A single turn carries every row of the set below to another of its rows. Some are shown first; where does it send the rows asked next?
pizas: [  6 -14   0  21   3  11  12   3   0  -9 -16 -19 -16  16   8  -1  23 -18
  25  -1   8 -14 -15  -4  -3  -9  -5  -8 -10  19   3   2 -26 -11   8   4
  -3  -2   4   2  28 -23  21]
Vukel: [ 14  10  -2   8   4  -6   4   5  -3  11  -9  -5 -20   4 -12  12  22 -12
  -4  -4  22   6  11 -15   8   0  -7   1   1  -1  -8  -2  10  -5   2  15
 -20  10   8 -51  20 -32  -2]
fepif: [ 18 -14   0   5   6   8  11   8 -11 -24 -12  -3  -8   1 -16  -5  13 -13
  -4   4   2   4  12 -10  22   9  -9 -24   3  20   6   5  -7 -18   0   9
  -4 -38  20 -23   1  14   1]
sitev: [ 13   8   3 -14   5  -6   4 -15 -21  10  22   4  -7   2  10   7 -25   6
 -10   7  -4  -3  30   1  -1   0 -13  17  -1  -3  -9   0  -3  -9  12   2
  -3   1  17 -20   6  -6 -27]
bol: [ 10  -6 -10   8  -1  -4  19 -20   9  10   1 -20  -4  -7   2  -9  13  14
  -6   5  12  -2   8   3  14  -9   3   0  -3  12  14   7 -16  -3 -13  -6
  15  -8  18 -27  -3 -15 -23]
tidi: [  6  -6  -5   6  -5  -3   2   2  16 -38 -11   3  -4  15 -12  -1 -35  35
   8  11   6   4  -3 -21   0   2 -14   5  -3   4  -2   8   8  -4  -4   3
 -10 -10  18 -32  11  -4   1]
zik: [ 23  16  -3  12   5 -14   5   4  13  13  -1 -19 -26  15   7   9 -11  -2
  21   2   3 -10 -18 -36  -6 -16  -8  -3 -21  -1  -1   0   0 -13   6   9
   4  -5  -4 -20   2   4   6]
Vekad: [ 15   1  -7   7   0  -5  -1  22  11   7 -10  17  -2  10  -1  -7   8   7
  -6   1  12   7   8 -43   6  15  -8  -5  21 -12  -6  10   9  -6  -5  17
   6 -16  -3 -20 -16 -16  -7]
rere: [  7  -5   2  -5  11 -22  22  -2  -9   8   0 -15 -19 -11  11  -3 -21  10
  -9  17  -8  24  10   1  -1  -6   8  20  -1  17   8 -11 -13   4  10  -5
  -3   3   8 -14   2 -15   0]
Nov: [  5   2   3  15   6  22  -5  13  -4 -17   5  -4   0  -9  -7   4 -15 -24
   9  -6  -6   0  11 -17 -20   4 -19   0  -2 -25 -25   9   1 -31   5  22
   1  -4  23  -4   0   4 -19]
bopa: [ 15   8  16   9 -10  -6  24  -2 -27  14 -19 -10  -2  -8 -22   9 -15 -11
  -1  -7  20  -3 -11  -8   7  14   7  -4  -8  14  -9  -2   5 -14   0   7
   8   0  30  15  -4   7  -8]
dimud: [  5   1   1   1  -6  12  -4  -6  -6 -11  -5  -2  -4   4 -30   2  -2   1
  14   5 -47   6   2  -7  19   7  -6   5  -1  -6  -7   5  -5  -9  28   9
  -6  16   9  -4  14 -16  -2]
Geb: [ 12   8  12  25   3  11   4  11  -1  -5  -4 -10 -25  16 -12   3   1  24
  16  19  10   7 -14   0   4   8   5   2  -7  19  -7   3 -18 -24 -24  36
  -7   7  -3 -21  21 -10  -3]
ton: [-14 -10 -19  -6  17   4   5  16  -6  -6 -18   8 -23   8   1  20   6  -4
 -15  15   4 -26   6 -12   1 -18 -28 -21 -14   9 -11 -14  12 -10  -9  11
 -11  -9  -1 -12  12   2   9]
Sizen: [-13   6  -3   0  -2  13   7   2 -25   2  15   3  -9  16  -1   2  -1  -4
  -6   0  -4  -1  27  -7 -20 -10 -11   8  -9   9 -16  11  18  -7  16   9
  -9 -20  -1  -1  41  -6  -9]
lebo: [ -3 -15   1   1   3  -9  10   9  34 -11 -10   3  -5  14  -5   0 -22 -23
  15   6  16  -2   1   2  -9   5 -20   7  -7  -4  -3   6  -3  -3  21  10
  20 -22   3 -13   7  14   1]
bivo: [ 15   8   9   7   6  15   1  11  -1   2 -23  18   4   6 -24   5  -2  12
 -19   4   7  10 -11 -26  13   1 -23   2   3   5  -8  10  -1  -6 -16  10
   2  35  17 -29   6  -7  12]
mubuk: [ -3   0   6   7  10   3 -14  -2 -22 -18 -13  -6 -13   6  26   4  -3  28
   3   0  40   8   4 -13 -22   5 -17   8   4   6  -2   1  -5 -16   8  10
  -2  -7   5  18  -2 -11  -3]
givuf: [-12  -3  -9  -1  -5   3   3  13 -34  -6  -3   0  -5   1   1  -3  16  43
  -1  -1  -2   1  10 -10  -8   1  -1 -12  -3  -3  -5   5  11 -11   5  11
 -16   1  -5  18   0 -14  -4]
Soki: [  1 -22   1  10  13  13  -7  -2   9 -20 -10  -1  -5  -2   0   5  -7   7
   0  32 -27   7  -3   8 -16  17 -19   1   2  10  -9  11 -22  -7 -14   5
  -2  -2  -8 -17  23   2  14]
Mos: [ 15  -2  -2   1  -5   6  12   1  18  12 -12  -7   2   5  24  -1  19  45
 -15   5  25   0   8  -1  -6   8 -20  14  -9  -5  -3   1  -2 -11  11  12
   5   2  12  -2   2  10  -1]
lodet: [  3 -19   1  -8  -1   4  22   1   4  -9 -21   0   2 -20  10  12  -7 -20
   8  22 -11   5 -10 -16   5  17  -3   6  12   1  -4  -3  -3  -6  10 -11
 -17  19  -9 -10  10  -7  20]
panup: [  3  -1 -11  28  -5  10  -2 -23   9  13 -27  -6  -7  -8  -6  24   6  14
  -7   8  17   2   5   0  10   7  -5  -7 -19  -3 -13  -1  11   0 -23 -10
   0  -1   6   3   8   6  -3]
somi: [ 20   2  18  -8  -7  16  15  -5 -29   8   1   0 -14   3 -10   0 -18 -11
 -19  -2  -8 -15 -12  -5 -10   7 -19  14  -3  29  -2  -1  -1 -10  14  12
  22  -3  22  -5  27  -8  -2]
zene: [ 20   0   4  -4  13  -1   5   8  -1   8  -7  16  -2  27   6   7   5   2
 -19  27  -3 -12   6  -2  30  11 -20   5  -8  18 -11   1 -26 -30  18  18
  11 -11   5 -10  17  -5   9]
bipif: [-14   1 -14 -11  -7  -4  10  20  -2  -6 -10  -9   0  -2  -4   2  -1 -17
   2   4   2  -8 -22 -13 -13   8   2  20  -1  13 -15 -15  -6 -13  11  34
 -14   6  23   4  15 -27 -16]
pabe: [  0 -10  -1   6  -8  -1  16  15 -30  -8  -3  -6  -4   4 -33  -5   1   3
 -10   1 -14   4   0 -11 -10   7   3  -2  -4   4  -4   4  14 -18   1   7
  28 -27  -2  17  13 -12   5]
sev: [ -2  10  21  20  17   4  16 -22  -7   5 -10   3 -10  -9 -15   7 -17   7
  20   6  11   8   7   8  12  -2   4 -19  -4   9 -25  15  11   1   7   5
  16   4   3   7  -4   5   5]
Fopu: [-11 -11  16   7   9  -7   8   7  13 -16   7   2 -18  -4   2   8   8 -17
   6   7   7   3   4   2   5  18 -15 -17  12 -17 -13  31  -7 -11  20  19
  11  24  -8   3   1   2   4]
Zapus: [ 10 -15  -6   3  13   4   5   1  -1 -37  -8   2  -1   5  18  -8  -1 -35
   6  -3  29   3   5   1   1   9 -10  17  -2   0  -3  10 -13  -7  -4  11
 -13  12   3   3   5 -26  -5]

zene -> fepif
sitev -> bopa
sev -> mubuk
And these:
somi -> pabe
tidi -> zik
Zapus -> lodet
bipif -> dimud
pizas -> Soki
bol -> panup
Vekad -> Vukel

